In the data rows, the value 128 means zero.
Some points, each followed by its number:
[103 137 116 163 120 148 142 146 124 112 164 136 108  91  86 151  99 129
 123 112 199  82 159  60] 0
[106 102 141 152 135 115 128 126 136 144  90 162  96  97 158 164 134  99
 114 162 131 148  94 149] 1
[151  96 135  56 159 104 123 125 133 140 132 120 196 141 140  77 177 108
 154 106 105 118 155 150] 2
[131 121 115  89 135 151 114 140 119 126 107 124 126 119 133  84 137 130
 105 117 132 121 120 122] 3
[172  71 176 165  62 100 109 117 110 152 163 122 124  82  68 132 198 109
 175 162 137  93 151  81] 4
[126 130 170 119 134 130  62 132 161 140  90 147 133 138 123 123 162 132
 164  92  98 142 111 142] 5
[141 116  90 106 120 111 122 113 107 147 133 117 132 117 131 112 140 131
 134 115 108 135 141 115] 6
[202 162  63 168  41 137  98  76  20  99 203  91 143 130 101 158 145 120
 129 119 161 124 151  75] 7
[108 132 115 121 145 128 150 137 127 134 129 136 133 147 129 129 123 138
 147 112 137 121 127 124] 8
[134 145 107 142 121 132 135 114 133 124 121 122 120 140 160 145  97 128
 127 122 138 155 137 121] 9
[108 154 139 121 117 167 117 164 162 111 141 169 132  95  76  93 116 157
 116 102 134 158 123 128] 10
[140 121 146 101 158 121 163 123 143 126 102 147 118 142 103 115 100 153
 134 155 143  79  97 164] 11
[102  99 106 104  84 139 155 134 123 106 136 139 148 106  96 108  96 149
 112 127 128 141 130 112] 12
[145 180  68 122  97 141 160 168 109  70  95  63  95 131 200 116  79  97
 115 115 150  84 147  85] 13
[116 104  93  88 141 121 109 128 129 146 145 174 160 111 108 104 150 130
 188 127 156 153 131 107] 14
[110 108 119 133 110 125 155  94  82 138 137 128  90 104 119 121  89 143
 150 172  73 150 113 130] 15
[108 173 117 106 174 102 135 150 141 119  26 159  44 137 203  99 140  81
 176 147 151  90  60 141] 16
[128 128 148 103 128 135  94 138 145 132 129 134 159 121 132  89 151 123
 123 121 121 132 133 133] 17
[187 156 153 160 114 163 145 123 193  73  83 127  74 161  88 126 115 137
  85 134 158 159  71 132] 18
[146  81  79 124 107 103 100 124  91 104 113 144 118 126 141  86 113 131
 106 145  93 128 109 169] 19
[108  71 165  91 130 121 200 135 142 168 169 117 151  90 112 103 162 112
 119 169 140 100 193 100] 20
[117 118 113 130 117 143 138 156 121 109 138 124 119 107  78 148 122 131
 142 117 171  87 138  52] 21
[108  97 131  83 104 118 130 114 143 149 127 141 120 112 107 117 146 115
 130 121  90 139 182 121] 22
[134 177 100 138 131 158  98 144 138 103 123 138 138 172 148 147 101 152
 100  99 154 138 121 140] 23
[128 100 129 139 115 127 106 113 114 128 146 145 116 112 124 106 127 124
 148 159 139 148  96 131] 24
[ 93 141 139 144 134 128 126 156 155 126 104 155 113 130 139 130 135 122
 103 124 145 135 106 111] 25
[157  84 154 180 106 135 108 120 116 101 159  70 123 115 140 119 165  92
 119 148 126  96 159 133] 26
[105  74  58  85 135 153 116 148 120 130 165 182 183 106  88  85 149 149
 201 112 180 165 115 130] 27
[107  95 132 127 123 118 144 120 128 155 127 145 125 112 131 143 114 136
 124 144 120 147 134 127] 28
[ 76 148 154 129 128 125 142 161 144 151 126 189 113 109 100 163 146 136
 134 117 141 130 136 103] 29
[118 151  95 133 134 134 128  98 157 127 113 133 111 145 155 185  69 118
 128 117 167 162 137  90] 30
[123 143 166 101 151 167 138 115 157 101 126 140 125 130  67  97 168 125
 103 123 157 121 195 143] 31
[122 132 139 111 142 109 163 130 130 160  93 121 116 135 144 148  99 149
 120 133  81 124 130 139] 32
[121 133 120 137 145 141 145 129 168 120 128 119 122 155 131 187 113 145
 136 112 130 166 148 141] 33
New points follow, each followed by the numbers of its two nearest points above by angle, smallest number first.
[190 112 171 173  82 136  92  91 117  91 126 140 168 133 142 100 219  67
  72 197 145 159 163 124] ~ 4 26
[135 115 127 142 133  93 143 117 110 147 131 110 139 134 140 158 124 123
 128 125 120 107 112 122] ~ 28 32
[158 136 180 107 195  95 160 112 178 171  86 128 190 154 133 129 138 138
 172 132 151 123 156 112] ~ 2 11
[107 134 135 114 122 165 107 147 152 109 141 148 133 108  85 103 129 150
 126 110 143 144 133 115] ~ 10 31
[131 127 138 127 134 143 130 124 139 115 129 130 124 127 113 110 142 126
 118 134 136 131 145 139] ~ 10 31
[132 128 143 135 128 111 131 132 113 140 154  96 138 108 134 130 145 122
 115 128 150  90 121 137] ~ 4 26
[141 137 148 101 177 124 169 131 146 126  98 149 125 155  90 128 102 147
 133 143 150  74  89 152] ~ 8 11
[118 137 142 144 122 141 130 143 126 118 149 128 120 116  91 132 127 149
 128 123 125 145 126 122] ~ 10 29
[136 110 129 142 124 127 109 129 115 114 120 129 118 131 149 116 143 117
  95 136  95 114  90 158] ~ 1 19
[147 119 120 100  64 157  38  68  80  77 109 127 105 122 143  73 100 123
  29 113  68 176 128 207] ~ 3 19
[120 189 138 108 136  97 184 142 130 196 110  76 137 130 192 161 108 138
  75  69  80 123 166 109] ~ 13 32
[127 141 138 143 196 110 163 142 145 172 111 158 193 156 160 163 137 157
 121 104 147  96 123 142] ~ 8 32
[226  71  89 153 137 165 156 109 122 155 160 113 255 211 189   0 255  83
  94  86 146  79 173  98] ~ 2 17
[118 103 131  92 128 112 158 135 129 131 111 139 127 124 106 106 141 126
 115 109  85  86 149 131] ~ 2 22
[157  37  16 252 159 115 115  37 125  91 135  45  73 203 255 132  46  92
 138 156 175 205  87 171] ~ 9 30
[125 118 146 103 127 153 136 123 162  93 131 132 122 123  89  79 153 129
 123 128 153 132 151 131] ~ 10 31
[ 66 140 135 136 123 138 130 157 144 141 138 192 113 109 102 151 137 126
 129 109 147 135 139 104] ~ 25 29
[157 125 125 113 147 112 134 110 133 125 124 113 158 145 141 134 126 130
 159 133 139 149 135 139] ~ 2 33
[ 79 214 144 129 123 196 161 152 132 119 132  59  77 148 124 144  56 163
  88  75 140 116 107 177] ~ 13 23
[181 152 132 108   0 250   0  17  75   0 109  99 107 133 166  19   5 138
   0 113  49 245  95 255] ~ 19 23
[121 119 159 116 103 111 116 123 126 149 114 138 106 105 111 126 131 126
 109 135  72 133 154 132] ~ 22 28
[137 104 136 147 132  98 138 123 139 113 105 123  97 138 142 153 125 127
 101 159  99 124  86 146] ~ 1 32
[113  84 139 117 152 129 173 148 110 140 126 169 153  74 108 106  88 149
 117 166 135  87  63 156] ~ 11 28
[100 201 117  83 138 123  55 128 139 143 102 151  79 138 151 144 151 109
 159  78 125 196 179 113] ~ 5 30
[141 133 118 130 115 147 116 155 125 108 140 142 140 131 106 111 141 141
 129 111 135 136 133 118] ~ 10 27
[ 81 125  84  91 166 134 175 146 120 157 117 140 138 165 151  96 106 152
 189  87 164 129 107  98] ~ 8 27
[123 115 121  94 124 131 120 130 122 121 109 135 119 115 107  87 129 133
 129 136 117 112 117 135] ~ 3 19
[102 155 144 109 179 125 143 138 178 153 119 151 147 151 142 196 113 138
 118  83 147 142 136 150] ~ 8 33
[117 106 118  93 126 129 126 139 124 139 171  99 201 131 151 121 118 143
 136 101 127 147 147 168] ~ 2 27
[120  96 180 186  96 170 112 168 140 109 163 146 166  64  85 140 117 134
 103 151 104 144 103 128] ~ 4 10
[ 85 178 141 112 137 103 200 116 112 202  96  89 112 135 214 157  73 115
  56  94  56 127 179 100] ~ 9 32
[ 89 116  83 123 102 180  36 128  73  74 208 118 155 128 150  88 136 111
 180  80 210 197 133 147] ~ 14 27
[ 97 145 132 139 131 139 131 175 153 122  86 176 101 126 138 112 147 108
  94 130 142 132  85  95] ~ 16 25
[142 113 148 143 130 119 103 131 128 127 130 101 135 122 149 135 146 107
 125 126 111 112 115 154] ~ 5 26
[141  35  95 125 102 100 152 133 106 123 124 113 124 116 181  91 134 107
  35 138  59 101 159 166] ~ 19 26
[131  98 104  82 117  95 125 117  79 169 136 137 121 105 128  98 176 119
 121 122  87 108 132 120] ~ 6 22
[ 73 146  55  81 179 132 204 169 126 142 113 147 119 186 144  98  65 191
 227 114 175 132 102 102] ~ 8 27
[123 121 139 115  91 121 118 128 109 134 120 130  95 119 118 118 133 115
 102 128  75 132 155 116] ~ 15 22
[110 117  78 136 174 110 178 155 148 143 142 108 115 191 148 186 193 119
 153  57 171 104 134  69] ~ 8 33
[151  76  46 222 165 122 123  81 143  95 142  50 106 186 236 142  79 105
 156 154 172 161 104 135] ~ 9 30
[179 154 163 136 134 108 154 121 177 135  90 140 124 171 115 144 142 150
 110 119 125  97 127  99] ~ 11 18
[122 154 116 132 133 143 113 131 132 124 118 141 135 143 142 132 113 143
 105 121 132 128 129 136] ~ 9 23
[ 93 168 147 122 151 149 144 169 117 114 149 153 138  87  94 117 115 145
  97 109 148 120 135 118] ~ 10 29
[ 92  69  66 101  38 175 166 137  98  85 160 134 158  72  89  96  75 150
  86 130 115 147 131  93] ~ 12 27
[142 167 173 165 116 161 115 144 141 107 133 115 114 126  98 144  97 147
  99 129 125 126 125 149] ~ 10 18
[ 83 143  53 104 145 132 181 170 136 116 154 144 135 162 141 166 189 121
 141  83 163 110 157  82] ~ 8 21
[164 122 122  81 119 129 109  79 150  86  73 133 113 136 104 116  81 132
 113 140 131 162 120 144] ~ 18 19
